0: [ 96 133 136 113 118 182 164 141 124  75 126 133 135 172 184 161  95]
1: [149 106 125 174 138 116  72 149 102 109  91 128  84 129 105  97 163]
2: [149 135 107 145 154  90 104  96 162 192 151 122 106 123  63  57 108]
3: [151 120 154 175 157 110 105 156 156 106  96 138 110 113 106 145 125]
4: [ 78 186 147  87 106 142 209 145  99 131 119 136 135 139 175 150 117]
5: [ 88 133 131 106 101 157 151 113 116 142 140 111 125 146 145 174 104]
6: [108 122 139 113  96 149 198 126  94 123 129 144 155 108 166 144  89]
7: [149  77 163 185  96  77 114 178  86  92  72 186  99  88 164  70 196]
8: [104 125 132  99  97 156 148 114  99 125 115 132 109 188 139  99  98]
9: [140 138 141 108 159 199 118 106 153  93 163 126 159 138 171 192 121]
10: [115  79 136 174 125 101  73 166  93  70  80 130  79 139 143 164 196]
11: [148 154 107  98 143 164 107  66 151 163 183 123 172 155 137 139 116]
12: [135 151  76 132 151  88 135  99 174 214 145  96 136 131  43  70 122]
13: [130  79 153 177 132 112 110 191 146  46  79 158 101 145 145 117 157]
14: [130  63 155 171 106 101  79 173 130  67  95 161  93 132 170 104 176]
15: [133 123  91 128 127  83 111  83 148 218 143 102 104 129  44  47 116]
16: [137 140 170  96 135 185 110 119 135  95 145 146 143 109 167 166 124]
17: [118 131  85 148 141  84  89 112 131 177 131  98 116 125  84 128 168]
18: [101 132 122 121 104 153 181 118  97 140 126 108 136 138 133 177  96]
19: [101 155 141 105 101 143 226 126  67 142 139 117 146  69 166 182 101]
20: [142 109 139 115  87 156 118 122  94 108 134 156 148 121 194 147 174]
21: [ 98 138 105 120 128 156 109 102 139 128 171  84 124 195 156 174 114]
22: [150 134 140 114 160 196 123 108 153  86 163 126 166 134 174 187 124]
23: [142 156 133 103 158 184 154  90 141 134 177 112 168  77 134 202  90]
24: [141  99 123 149 114  96  79 135 155 150 107 132  88 154  84  57 128]
25: [143 133 106 136 141  79  96 102 116 191 123 125 101 116  49  42 145]
26: [154  82 129 177 129 123 118 179 146  77  98 136 124 156 133 123 135]
27: [129 138 125 115 142 167  88  89 134 131 187 124 150 136 182 190 155]
28: [136 121 154 122 137 174  46  88 117 143 175 125  92 130 151 152 112]
29: [124 166 166  68 177 213 127 118 190  98 157 138 167 145 149 188  83]
30: [ 95 164 115  94 129 158 147  95 167 143 162 100 146 183 127 143  76]
31: [133 160  88 120 161  95 173 136 157 161 112  94 158 106  41 130 130]
32: [148 113  93 164 126 107 147 158 167 128 103 113 132 165  94 120 118]
33: [162  98 150 171 131 105  73 131 140 133 122 150 105 100 109 107 106]
34: [158 105 175 177 141  74 112 156 118 116 101 183 107  72 143  51 139]
35: [135 128  82 157 133  72 132 150 129 143  99 119 140 144 119 107 169]
36: [118  94 132 145 121 125  74 177 124  67  71 143  78 181 107 101 180]
37: [161 104  65 150 124  94  57  99 133 181 126  92 113 185  49  84 146]
38: [143 138 102 147 151  83 105 101 164 201 148 120 105 119  62  63 114]
39: [134 150 106 132 171  87 169 152 135 148 114 122 171  83  86 128 139]
40: [140 133 146 112 137 164  60  80 119 156 179 118 107 112 142 153 124]
41: [163 132 115  98 152 198 182 133 163  65 161 131 234  95 198 204  80]
42: [146 109  94 162 125 111 141 155 174 123 100 115 135 173  94 116 112]
43: [170  83 173 200 125  86 102 173 108  76  88 209  92  92 142  27 141]
44: [116 169 173  68 186 214 128 117 182  85 159 143 176 128 153 192  93]
45: [144  80 160 187 113  98 140 189 102  62  72 179 104 102 151  93 169]
46: [142 133 107  83 132 165 118  93 160 133 193  96 202 123 149 223 132]
47: [ 89 117 111  96  75 144 191 141 104 116 121  98 156 164 174 215 140]
48: [107 145 110  96 103 151 192 101 111 157 152 100 160 128 134 174  90]
49: [110 178 121 116 138 116 129  85 108 187 156 110 117 115 135 103  98]
50: [ 82 147 132  85  77 150 172 147 120 110 116 127 141 169 178 171 122]
51: [114 173 127 123 133 123 133  93 101 171 161 123 120 112 144 105  99]
52: [161  65 129 184 104 101  43 133 105 135 103 135  69 136 113  66 154]
53: [127 142 117 135 168  99  82 112 146 154 137 115 108 113  72 105 137]
54: [142 120 142 162 124  89 176 181 125 115  90 142 136  65 109 149 151]
55: [132 122 113 143 128  67  90 119  98 176 112 125  88 104  75  75 177]
56: [149 182 163  90 146 140 135  91 110 143 196 153 157  12 173 168 124]
57: [146 144 125 154 158 114 131 132 140 145 102 131 122 103  60 102 106]

[145 136 102 131 143  73 100 104 112 195 124 127 106 111  42  44 154] 25 55
[101 143 103 124 133 161 110  95 140 126 172  87 130 196 157 173 113] 21 30
[113 131 139  91 113 155 126  97 113 132 125 135  93 191 110  69  78] 8 30
[173  79 173 200 121  87 112 179 116  73  85 201  92  93 150  31 133] 43 34
[124  93 139 141 121 128  82 180 119  59  67 149  81 173 106  96 179] 36 13
[140 111 139 115  90 163 121 127 100 102 128 150 154 126 203 159 171] 20 16
[107 139 139  83 116 159 130  97 113 136 127 131 100 188 110  71  71] 8 30
[128  65 154 174 109 102  73 169 132  66 101 163  92 134 170 104 177] 14 13
[129  75 156 172 115 106  70 171 134  72  99 159  93 139 169  98 175] 14 13
[127 148 115 134 173  95  76 109 150 165 131 107  98 116  71 103 135] 53 17
[135 146  99 137 173  88 166 148 130 138 115 127 178  81  86 137 146] 39 31
[101 170  94  92 114 132 204 101 121 168 169 100 186 130 155 179 101] 48 18
[ 78 183 146  86  99 128 213 130 105 147 122 140 124 134 171 134 118] 4 50
[142 176 163  93 143 140 132  94 110 149 199 149 157  15 179 167 128] 56 23
[154  84 131 178 127 123 125 180 143  77  99 136 126 149 134 125 138] 26 13
[100 119 144 110  91 150 188 127  92 119 126 147 153 109 171 144  93] 6 18
[139 157  84 133 156  88 138 105 174 221 148  94 132 128  50  75 124] 12 38
[143  98 130 152 117 101  77 139 156 145 104 135  90 152  93  54 131] 24 52
[109 138 139  89 111 155 133  95 111 135 129 134 102 188 111  67  70] 8 30
[101 161 113  87 129 159 139  94 164 147 166  96 147 179 125 151  83] 30 21
[ 96 165 109  81 135 158 142  87 164 154 164  93 151 179 110 147  80] 30 11
[ 96 129 152 107 113 169 126 112 128 108 132 134  96 184 155 106  79] 8 0
[134  80 152 178 133 112 111 188 151  49  84 158 101 145 145 109 157] 13 26
[122 148 114 132 171  97  82 101 151 164 140 112 115 104  65 109 138] 53 17
[116 145 155  98 125 174 223 137 128  89 136 148 176  99 176 152  57] 6 0
[ 73 178 137  61 106 139 201 119 100 140 131 126 141 145 148 148 111] 4 50
[152  88 134 174 132 125 128 181 148  77  95 144 132 149 135 119 126] 26 13
[102 161 117  89 133 158 140  90 165 146 168 103 148 171 125 158  92] 30 21
